Each path below is one point turned by a fixed rotation once a step. After each direction that follows a path, write how fast that rotation turns it, in deg/step (0 if it stays still).
Each turn is a multiple of 5 degrees from 10 to 175, or 0.
Each row of a path follows its step; steps can be skipped.
Path 1:
step 0: 6, -15, 15, -19, -3, -5, 2, 14, 0, 29, -10, 30, 20, -28, -19, 1, 6, 26, 23, 6, 3, 13, -31, 26, -10, 11, 12, -13, 4, -23, -19, -9, 9, 26, 0, 6, -21, -3, -22, 9, 1, -13, 2, -3, -3, -2, -13
step 3: 9, 40, -4, 5, -8, -12, 10, 15, -8, 16, 17, 22, -2, -6, -24, -26, 33, 14, -12, 4, -5, 28, -16, 9, -3, 21, -8, 31, 14, -22, -10, -12, -23, 2, -17, 6, -16, 1, 3, -18, 0, -8, 4, 14, -3, 10, 0
step 10: 22, -5, 8, -25, 31, -15, -3, 6, -8, -6, 0, 33, 22, -28, -2, -17, 14, 24, 8, 5, -9, 16, -3, -25, 15, 13, -16, -25, 9, 15, 7, 7, 24, -10, 3, 0, -11, -7, 11, -28, 8, 2, -2, -15, 26, -5, -12
step 12: 5, 1, 2, 8, -12, -27, 18, 9, 4, -4, 24, -3, 27, -27, -9, -22, 0, 37, 12, 36, 14, 1, 2, -10, 10, 8, 15, 17, 4, -2, -20, -14, -19, 30, -20, -3, 10, -3, -8, 14, -3, 6, 20, -21, -9, -12, 6
step 13: -1, 2, -11, -16, 25, 30, -1, 17, -9, 12, 6, 32, 36, -14, 16, -22, 6, 17, 23, 17, -11, 5, 11, -1, -13, 15, 6, 8, 3, -16, 12, 18, -24, 17, -12, -17, -7, -4, 16, 2, -7, -14, 23, -14, -10, 19, -2
step 15: 18, 19, 9, 19, 0, -27, 3, 9, -25, 2, 12, 5, 20, 3, 5, -9, 5, 39, -20, 21, -19, 18, -7, 4, 1, -2, 0, -11, 13, 23, 1, -17, 18, 2, -12, -20, 3, 3, -8, -40, -1, -13, -11, -15, -22, 3, -15
step 19: 6, 13, 12, 1, -12, -17, -6, 6, -12, 11, -25, 16, 10, -1, 6, -26, -24, 48, -1, -15, -14, 2, -29, -6, -22, 8, 10, 1, 32, 18, -13, -12, 18, -11, -11, 6, 10, -11, 8, -4, 16, -18, -21, 9, -4, 0, -14
step 22: -15, 18, 5, -19, -3, 6, 16, -1, -10, 9, 17, 9, -4, -51, 28, 6, 33, 33, 29, -3, -4, 5, -7, -15, -27, 23, -6, -3, 7, -4, -18, -9, 3, -1, -14, 12, -6, -8, -14, 3, 11, -18, -8, 4, 9, -3, -9
-5, -5, 4, 0, 5, 2, 4, -8, 6, 2, -8, -2, 3, 4, 8, 5, 3, 6, 10, -6, 1, -6, 1, -2, -2, 0, -2, 0, -3, 0, 2, 0, -3, -3, -3, 0, -8, -3, -2, -11, 6, 2, 5, -5, 5, 5, -4	85
-5, 6, -1, 5, -6, -7, -4, -1, 3, -5, 1, 5, 10, -7, 4, 5, 1, 0, -8, 3, 1, -10, 7, 5, 3, 1, 0, -5, -2, 2, 1, 5, 3, 4, 0, -6, 3, 1, 0, -4, -3, 9, 0, 0, 6, 1, -2	135
2, 3, -8, 8, 5, 4, 6, 6, -1, -3, -2, 2, 3, 3, -1, -8, 0, 2, 0, -9, 1, -2, -3, 6, -6, 0, 12, 1, -1, 2, 6, 5, -4, 0, -3, 8, 10, 1, 1, -6, 2, 5, 1, 3, 3, 0, 2	65
-3, -2, 4, -6, -7, 0, 0, 6, 3, -1, -7, -1, 4, 6, 3, 1, 1, 0, -6, 2, 0, -8, 3, -7, 3, -1, 1, 7, -2, 7, 2, -1, 2, 0, -3, 7, 3, 2, 4, 5, 4, -9, 5, 13, 1, 5, 4	145
4, 0, 3, -3, 6, -1, 4, -2, 2, 8, -1, -8, -2, -1, 2, -1, 1, 5, -8, -3, -1, -5, -7, 3, 1, -1, -3, -4, 7, 2, 12, -1, -2, 11, 1, -8, 5, 0, 1, 4, -4, -1, 9, 1, -3, -2, -3	20
7, 6, -1, -4, 2, -3, -2, -2, -5, 0, -1, 9, 2, 12, -6, -3, 0, 2, 5, 2, -1, -5, 1, 10, 0, 3, -4, -3, 0, -5, 1, 8, -1, -3, 6, -5, -8, 5, -2, 3, 3, -1, 7, 7, 1, 6, 2	140
